One turn sends every row of this set to another row. A few are shown first. Where does it send the rows asked after them?
voz: [-4.17  2.68 -0.36 -2.56 -2.48  0.93  0.61 -0.81 -0.58  0.98 -1.92  1.74
 -0.43 -1.32 -0.37 -3.79  1.85  0.73  2.44 -2.81 -1.91 -1.73 -0.65 -3.42]
pivil: [-5.80  2.36  0.19  0.43  1.42 -0.97  4.73  0.26 -0.77 -0.30  0.45  1.24
 -2.35 -2.90  0.67 -0.16  1.12 -1.33  0.41  2.52 -1.32 -1.14  0.05 -1.10]
Zelif: [-3.25  2.65 -1.19 -3.33 -0.24  1.30  2.09 -1.31 -3.90 -3.49  0.56 -2.03
 -4.83 -4.08 -0.66 -0.52 -1.83 -0.96  2.47 -3.01 -0.39 -1.76 -1.04 -0.45]
vesed: [ 0.02  2.22 -0.42 -1.87 -2.60 -0.55 -1.35 -1.87 -4.28 -1.62 -2.96 -1.13
 -3.13 -2.57 -0.70  2.57 -0.08 -0.42  3.65 -0.38 -1.37 -1.04 -1.08  2.64]
tinis: [-4.13  0.75 -0.01  0.32 -1.14 -1.87  1.76 -2.63 -1.31 -1.72  1.75  1.70
 -3.35 -0.79  0.74 -1.37  2.39 -3.36  1.77 -2.53 -1.02 -4.14  1.46  0.76]
Gov: [-6.07  3.05 -0.64  0.58 -0.36  2.17  1.36 -1.10 -3.38 -3.94 -1.59  1.39
 -3.68  0.53  1.51  1.50  0.19 -1.45  0.39 -2.13 -0.58 -2.27 -0.32 -2.45]
kiliv: [-0.12  0.86  1.45 -2.65 -0.15  1.57  2.26  0.41 -0.37  0.06  1.29  0.07
 -5.83 -5.65  1.98 -0.45  2.46 -1.63 -0.25  1.79 -1.32 -1.91 -1.09 -0.99]
gove: [-0.63  2.75 -2.68 -1.21 -1.73  1.18  1.99 -1.17 -1.29 -0.57 -1.59 -0.81
 -1.61  2.15  4.24 -1.17  0.52  1.39 -0.37 -2.31 -0.51 -0.32 -1.45 -1.34]
Vam: [-1.64  0.68  0.30 -1.80  1.56  2.45  0.98 -2.77 -2.76  1.45  1.48 -1.07
 -5.31 -4.83  4.36  0.32  0.30 -0.79  0.89 -0.76 -2.51 -1.21 -2.47 -1.68]
dozun: [-1.94  1.22  0.76  2.56 -2.02 -0.85  0.25 -0.16  1.18 -0.67 -2.43 -1.92
 -2.70 -1.69  1.61 -0.99  3.77  0.25 -0.61 -2.42 -0.83 -0.63  1.56  0.80]
vez: [-3.22  1.72 -0.56 -0.72  0.78  3.34  1.89 -0.63 -4.77  0.51 -0.16 -1.06
 -4.93 -3.32  2.57 -1.12  0.32  1.03  1.45  1.04 -2.97 -0.62  2.31  1.93]
posu: [-1.61  1.33 -2.06  2.66 -1.64 -0.29 -2.12 -0.72 -0.10 -3.42 -2.65  1.60
 -2.77 -2.73  0.26  0.86  1.74 -1.92 -0.92 -0.27 -2.58 -2.57 -1.41 -2.92]
poze: [-2.60  0.33 -0.24 -1.73  1.37  2.73  0.29 -0.60 -1.93 -1.37 -1.17  3.25
 -1.75 -0.89 -1.11  0.51 -0.22  2.52  1.71  0.63 -2.42 -0.94  1.21  2.76]
kezo: [ 1.26  0.88  0.99  0.23 -2.21  0.74  1.22  1.01 -3.68 -0.73 -1.02  0.72
 -4.11 -3.95  3.33  3.08  0.09  0.85  0.63  2.19 -0.98 -2.10 -1.80  0.85]
vimi: [-4.78  0.04  1.43  0.67  0.26  0.63 -3.89 -2.22 -3.02  0.38  0.97 -1.74
 -2.83 -4.46  1.93  0.75 -0.80 -1.00  1.24 -1.60 -2.75 -1.34  0.40  0.76]
sitet: [-1.59  0.68 -1.86  0.94 -1.82  0.88  1.44 -1.31  0.18  0.61 -0.57 -1.28
  1.68 -4.67 -0.17 -1.55  2.90  0.28  2.25 -1.11 -1.53  0.02 -1.70  1.20]
Zabon: [-3.29  2.32  2.39 -2.31 -0.75 -1.16 -1.87 -0.65 -3.88  2.57 -0.67  1.22
 -1.96 -5.23  0.41 -0.48  0.08 -0.98  3.44  0.65 -3.63 -1.73  0.47  0.15]
zare: [-2.40  0.60 -4.10 -2.14 -0.91  0.81 -0.54 -2.29 -1.53 -0.79 -1.81  1.09
 -1.26 -1.13  3.13 -1.33  2.32 -1.36  0.45 -0.69  1.75 -4.08 -1.58  1.33]
voke: [-0.67  2.48 -1.17 -3.73 -1.87  1.29  3.11  1.58 -1.97 -0.78 -1.07  2.21
 -3.22 -1.67 -0.72  0.24  0.60 -0.33  1.76  3.29 -0.68 -1.76 -1.79 -3.03]
Sorot: [-2.58  1.91  0.47  0.33 -3.05  2.98 -0.78 -2.07 -3.36 -1.85  1.44 -2.34
 -2.68 -3.03  2.74  1.25 -1.79 -2.87  0.30 -0.15  2.01 -0.95 -2.28 -1.46]
Dotep: [-1.44  2.08  2.67  0.99 -2.20 -1.98  1.21 -0.13 -0.31 -1.40  0.82 -1.71
 -0.61 -1.02  0.45 -0.01 -2.02 -1.90  1.67  1.54 -0.09  1.92  1.00 -0.40]
papim: [ 1.23  2.66 -1.40  0.79  0.73  2.36  1.00  0.18 -0.58 -1.77  0.01 -0.15
  0.30 -2.01  0.83 -0.13 -1.37 -2.82  2.76 -2.00  0.71  1.02 -2.20 -2.32]
dege: [-0.06  0.27  2.24 -0.02  1.88 -0.38  0.70 -2.87 -0.80 -0.56  1.27  2.37
 -1.11 -2.93 -0.20  3.16  0.48 -0.96  0.21  1.79 -0.09 -1.46  1.18 -1.22]
vuvud: [-0.70  1.95  0.02  0.68  0.47 -0.41  0.00 -0.81 -0.72 -4.06 -2.56 -0.09
 -3.86 -0.09  2.45 -1.99  1.55 -1.28  1.60 -2.72 -3.97 -0.64  2.50 -2.47]
sume: [ 0.78  0.24  2.28 -1.38 -2.40 -0.20  1.11  0.22 -1.07 -2.26 -0.76  0.52
 -1.80  0.93  3.61 -0.26  0.56 -0.48  2.63 -3.79 -1.66  0.48  1.23 -2.54]
zumap: [-1.17  1.58 -0.67 -0.78 -2.33 -1.88 -4.57 -1.44  0.36  0.17 -2.41  1.21
 -0.42 -2.70  1.63 -1.49  0.02 -2.11 -0.46 -1.67 -0.90 -1.17 -0.74 -2.05]
boziv: [-1.42  1.35 -0.90 -2.65 -2.00  3.41 -1.91 -0.04 -3.44 -0.65 -1.62  4.08
 -3.70 -4.09 -0.04 -0.81 -1.94 -0.27  1.34  1.27 -1.85 -2.06 -1.58 -2.29]
loza: [-3.70  1.32  0.86 -3.66 -1.55  0.42  1.10  0.18 -1.99  1.74  1.00 -1.50
  0.03  0.41  2.01 -2.63 -0.17 -0.40  3.93 -1.89 -0.05  0.05  0.90 -0.96]

pivil -> Gov
boziv -> zumap
And these:
papim -> dege
sitet -> poze
kezo -> dozun
vimi -> loza
vuvud -> Vam

